In the data rows, zero lies at 4.5, halfway between 4 and 5.
A row's group is the hidden flat surface it lies on (a line, a plane or more), and a surface may be shifted away from zero.
The rows in order, each followed by its group:
[7 3 4 5 6 6 5 6 5 5 5 6 3 5] : a
[4 5 3 2 9 4 4 1 6 5 4 5 1 5] : b
[6 3 5 5 6 6 5 6 5 5 5 6 3 5] : a
[7 2 4 5 7 7 6 8 4 5 6 8 1 6] : a
[4 5 3 2 9 4 4 1 6 5 4 5 1 5] : b
[7 2 5 5 7 7 6 8 4 5 6 8 1 6] : a
[7 7 7 7 5 6 7 2 6 6 6 3 6 6] : c
[7 2 4 4 7 7 6 9 4 5 6 8 1 6] : a
[5 5 6 7 0 5 5 8 3 4 5 4 7 4] : b
[5 6 5 5 4 5 6 4 5 5 5 4 6 5] : c
[7 2 4 5 7 7 6 8 4 5 6 8 1 6] : a
[2 4 2 3 3 3 2 8 3 3 2 5 5 3] : c
[5 7 5 6 5 3 5 3 7 5 4 2 7 4] : a
[3 2 4 4 6 1 2 6 6 3 2 5 3 3] : d
[5 5 5 6 2 5 5 7 4 4 5 5 6 4] : b
[4 5 3 2 8 4 4 2 6 5 4 5 2 5] : b
[5 9 5 7 4 2 4 1 8 6 4 0 9 3] : a
[4 5 3 2 8 4 4 1 6 5 4 5 2 5] : b
[6 6 5 5 3 8 7 3 2 6 7 4 6 6] : d
[6 6 3 6 5 5 4 6 6 6 5 4 7 4] : e
[6 7 5 5 3 9 9 3 2 7 7 4 6 7] : d
[5 7 5 6 5 3 4 3 7 5 5 2 7 4] : a
[3 4 3 3 3 4 3 7 3 3 3 5 5 3] : c
[4 5 3 1 9 4 4 0 6 5 4 4 1 5] : b
[3 2 4 4 6 0 1 7 7 2 2 5 3 2] : d
[7 7 3 7 5 5 5 7 6 6 5 3 9 4] : e
[5 6 5 6 5 4 5 3 6 5 5 3 7 4] : a
[6 6 6 6 5 6 6 3 5 6 6 3 6 5] : c
[2 4 2 3 3 3 2 8 3 2 2 5 4 3] : c
[5 6 5 6 5 4 5 3 6 5 5 3 7 4] : a
[5 4 5 6 2 5 5 7 3 4 5 4 6 4] : b
[8 7 4 8 4 5 5 8 6 6 5 3 9 4] : e
[6 7 5 5 3 9 9 2 1 7 8 4 6 7] : d
[7 7 3 7 5 5 5 7 6 6 5 3 8 4] : e
[4 5 4 3 7 4 4 2 6 5 4 5 2 5] : b
[5 6 5 5 4 5 5 4 5 5 5 4 6 5] : c
[5 5 5 5 4 6 6 4 3 5 6 4 5 5] : d
[3 4 3 3 4 4 2 7 3 3 3 5 5 4] : c
[5 6 5 6 5 4 5 3 7 5 5 2 7 4] : a
[3 5 3 1 9 3 4 0 7 5 4 5 1 6] : b
[5 7 5 6 4 3 4 2 7 5 4 1 8 4] : a
[5 4 6 8 0 5 5 9 2 4 5 5 8 4] : b
[5 8 5 6 4 3 4 2 7 6 4 1 8 4] : a
[4 5 4 3 7 4 4 3 5 5 4 4 3 5] : b
[4 5 3 1 9 3 4 0 7 5 4 4 1 6] : b
[4 5 3 1 9 4 4 0 6 5 4 5 1 5] : b
[5 6 5 5 4 7 6 4 3 6 6 4 5 6] : d
[7 6 3 7 5 5 5 7 6 6 5 4 8 4] : e
[7 3 5 5 6 6 5 7 5 5 5 7 3 6] : a
[4 5 3 1 9 3 4 0 6 5 4 5 1 5] : b
[7 2 4 5 7 7 6 8 4 5 6 8 1 6] : a
[2 3 3 1 7 3 3 1 4 4 4 5 0 4] : e
[2 3 3 1 7 3 2 1 4 4 4 5 0 4] : e
[7 7 3 8 4 5 5 8 6 6 5 3 9 4] : e
[4 5 4 3 7 4 4 3 5 5 4 5 3 5] : b
[5 4 5 6 1 5 5 7 3 4 5 5 7 4] : b
[4 5 3 1 9 4 4 0 6 5 4 4 1 5] : b
[7 2 4 5 7 6 6 8 4 5 6 8 2 6] : a
[6 6 3 6 5 4 4 6 6 5 5 4 6 4] : e
[6 4 4 5 6 6 5 6 5 5 5 6 4 5] : a
[6 6 6 6 5 6 6 3 6 6 6 3 6 6] : c
[5 8 5 6 4 3 4 1 7 6 4 1 9 3] : a
[4 5 4 3 7 4 4 3 5 5 4 5 3 5] : b
[4 5 3 2 9 4 4 1 6 5 4 5 2 5] : b
[5 5 5 6 1 5 5 7 3 4 5 4 7 4] : b
[5 6 5 5 4 5 5 4 5 5 5 4 6 5] : c
[5 7 5 6 4 3 4 2 7 5 4 1 8 4] : a
[4 8 5 7 4 2 4 1 8 6 4 0 9 3] : a
[7 7 3 8 5 5 5 7 6 6 5 3 9 4] : e
[1 3 3 0 7 3 2 0 4 4 4 5 0 4] : e
[4 5 3 1 9 3 4 0 7 5 4 5 1 5] : b
[1 3 1 2 3 3 1 9 2 2 2 6 4 3] : c
[3 2 4 4 6 1 2 6 6 3 3 5 3 3] : d
[4 5 4 3 7 4 4 2 5 5 4 4 3 5] : b
[5 5 5 7 0 5 5 8 3 4 5 4 7 4] : b
[1 3 1 2 3 3 1 9 2 2 2 6 4 3] : c
[1 3 1 2 3 2 0 9 2 2 1 6 4 2] : c
[4 5 3 1 9 4 4 0 7 5 4 4 1 5] : b
[4 5 3 2 9 4 4 1 6 5 4 5 1 5] : b
[4 5 4 3 7 4 4 3 5 5 4 5 3 5] : b
[6 6 3 5 5 4 4 5 5 5 4 4 6 4] : e
[4 5 3 1 9 3 4 0 6 5 4 4 1 5] : b
[7 2 4 5 7 7 6 8 4 5 6 8 1 6] : a
[5 6 5 5 4 7 7 4 3 6 6 4 5 6] : d
[3 3 4 4 6 2 2 6 6 3 3 5 3 3] : d
[6 7 5 5 3 8 8 3 2 7 7 4 6 6] : d
[5 4 6 7 0 5 5 9 2 4 5 4 8 4] : b
[7 6 3 7 5 5 5 7 6 6 5 3 8 4] : e
[5 5 5 6 2 5 5 7 3 4 5 5 6 4] : b
[7 2 5 5 7 6 6 8 4 5 6 8 2 6] : a
[6 7 5 5 3 9 8 2 2 7 7 4 6 7] : d
[2 4 2 2 3 3 2 8 3 2 2 6 4 3] : c
[2 3 3 1 7 3 3 1 4 4 4 5 1 4] : e
[5 8 5 6 4 3 4 2 7 5 4 1 8 3] : a
[5 7 5 6 5 4 5 3 7 5 4 2 7 4] : a
[4 5 4 3 7 4 4 2 6 5 4 4 3 5] : b
[7 2 4 5 7 7 6 8 4 5 6 8 2 6] : a
[7 2 4 5 7 6 6 8 4 5 6 8 2 6] : a
[7 1 4 4 7 7 6 9 4 5 6 8 1 7] : a
[4 8 5 7 4 2 4 1 8 6 4 0 9 3] : a
[7 7 3 8 5 5 5 7 6 6 5 3 9 4] : e
[6 6 5 6 5 6 6 3 5 6 6 4 6 5] : c
[5 4 6 7 0 5 5 8 3 4 5 4 7 4] : b
[5 5 6 7 1 5 5 8 3 4 5 5 7 4] : b
[7 3 4 5 7 6 5 7 5 5 5 7 3 6] : a
